Each named move below is a turn or a mirror, shown by a few rows before and after it. Which moves, in which order, take the first row of each later pair to the second? The first pair is answered.
Fezu:
[-4 -1  2  1  3  2 -3 -6  1 -3  2] => [-2 -3  4  2  2  2 -3 -5  2 -3  4]
[ 20 -18  10 -13  -7 -10  11  15  -2   7   2] => [  4   6 -13 -19  14 -20   2  -3  -8  14 -11]
[-5 -2 -1 -2 -1 -4  2  0  2  4 -4] => [-3 -5  3 -2 -3 -3  3  2  3  3 -3]
lazi:
[ 14   1   7 -34  -1 -11 -12   3 -10   1 -12] => [-17 -19   8 -10  -2 -11   2  17  23  12  -3]
[-26 -11 -18 -24  -7 -28  -3   7   3  26  -9] => [  1 -11  -8 -39 -16 -26  -7   6 -15  18  -8]
[ 10  -4  14 -11  -5  -1   1   5   9   6   1] => [-9  7 -1 -4  9 -3  0 -3 15 10 -3]
Donuk:
[  9  -1  12  13 -11  10   1   8  -7 -11   6] => [-9 15 -5 19  3  9 -3 -3 -6 -9  0]
[-13  -2  -6  13  -9  -5   1  -3   4   3 -16] => [ -5  -3  -7   1  -9 -13  -1  -3  -1   7 -19]
[ 11   9   8  -4  -8  -1  -7 -13 -14  -2  -5] => [ 10   5  14   6 -13   7  -2  -7 -10  -6   1]
[ 28   0   3 -18  -5  -4  -6  16 -10  -8  -4] => [ 11  -2   9  14  -7  17   2  20   1 -20   8]
fak:
[-8 -6 -5  8  0  4  1  5  4  0 -3] => [ 3 -1 -2  6 -2  9 -2  1 -8 -8 -2]
[ -4  12 -29  -8  18 -18   4 -17 -11  13 -14] => [-19 -18  -7  29   2   2  24   7  16   6   7]
[-12  14 -13 -13   9 -20  -1  -2   0  19 -14] => [-15  -8  10  21  -9   4  14  17  14   4   7]
[ 14  14  -9   6  11  19  -1   8 -15 -20  -2] => [ -7  13 -25  -4  24  -2  -2   6   0   3 -13]
detim:
[ -3   1   7  22  -7  29   1  -2  -5 -23  17] => [ 26   7   2 -22  -6   6 -11  -9 -26 -13   2]
[-18   6 -32  -2  -4  -3  -7 -11  -7  12   2] => [-20   4 -24  17  -8  13  -3  -9  -6  -1  10]
[-11 -12  11  25  -1  12  10   9  17  -6   7] => [ 24  -4  19   3  -9  13   2   4 -11 -18   3]
[  1  17 -16 -23  14 -16  -7 -13 -11   6 -13] => [-31  10 -18   8  17  -6   3  -6  13   8  -5]
Pairs:
Between the rows of a pair lie two moves.
[ 1 -7  0  8 -4 -2  6  5  3 11 -6] => [  8   1  -5  -1  -2  -5   1  -2  -6  10 -11] -> fak, fak
[  8  25   3  31  -7  28  -1 -12 -22 -31  12] => [ 13  39 -15   0   6   6 -14 -24 -33 -16  -4] -> Fezu, Donuk
[ 12  -9  15   5 -10   1   3  12  -3 -11  13] => [ 15 -12  13  -3 -10  -5   3  13  -3  -6  11] -> Fezu, lazi
[-2 -1  7 10 -9  9  4 -1 -4 -7  3] => [  2   9   0   0  -3   4  -2  -9 -13  -6  -2] -> lazi, detim
[ 18  -1  16   5 -11  16   5   6  -6 -18   8] => [ 11  16   5   8   0  19   0  -4 -13 -21   3] -> lazi, detim
[-12   3  -9 -12  12 -16  -3 -12  11  11  -3] => [  8   6  10   9  -1  15  -1 -10  -6 -21  11] -> detim, detim
[ 10  -2  -6 -21  11 -16  -5   2  -5  11 -10] => [-13  -5   2  24   7  11   6   8  10  -6   6] -> Donuk, Donuk
[-25  -9   0  31  -1  18   8   2  12  -4  -1] => [  8   7   7  17  -7  27  -2  -8 -20 -23  -3] -> Fezu, detim
[ 0 -5 14 14 -9 21  8  3  3 -1  1] => [  1  18  -1   1   4  16  -3 -14 -12  -1 -10] -> lazi, detim
[  9  -5  15  22 -13  11   4  12   5 -17  18] => [  3 -19  13  12 -15  -4   8  20  20   2  15] -> fak, lazi
[ 12  -7   7   8  -8  13   2   8  -5 -12   5] => [  9 -11   8  10  -9  12   3  10   0 -10   6] -> detim, Donuk
[  6 -18   2 -17  -8 -16   1  16   1  16  -1] => [ 19 -11   6 -21 -10 -10  -3  11 -12   6  -1] -> fak, fak
[-12   5 -17   8   9  -3   1   0  -5   8 -15] => [-5 -3 -2 23 -2 14  6  7 -7 -6 -3] -> detim, Fezu
[ -1  25  -4  10   7   6 -10 -15  -8  -9   0] => [ -8  11 -10  -8  10 -18  -8  -9   5  16  -7] -> Donuk, detim
[  3   0   1  15  -5  10   6  -6  -5 -13   2] => [ -9   7 -13   9   5  -1   2 -13  -2  -3  -6] -> Fezu, fak
[-11 -20   1   3  -7  -9  11  14  13  16  -3] => [ -7 -16  -4 -10  -4 -17   7  10   8  21  -9] -> Fezu, Donuk
[-6 -6 -4 10 -9  4  6  3 23 14  3] => [ 14 -10   7   1 -19   6   5   6  14   9   5] -> lazi, lazi
[ 13  14  -7 -13   5  -1 -11 -16 -20  -6  -5] => [  0 -12  12  20 -10  16   6   5   4 -13  14] -> fak, fak
[ -7 -11  -3 -10   0  -7  -3  16  10  12   0] => [ 12   2  -2 -20  -1  -3 -10   6 -11   1  -4] -> fak, fak
[  1  10   1  16 -12  17  -7  -7 -16 -12   0] => [ 18  -4   9  -3 -21   7  -6   0 -17  -5   0] -> detim, Donuk
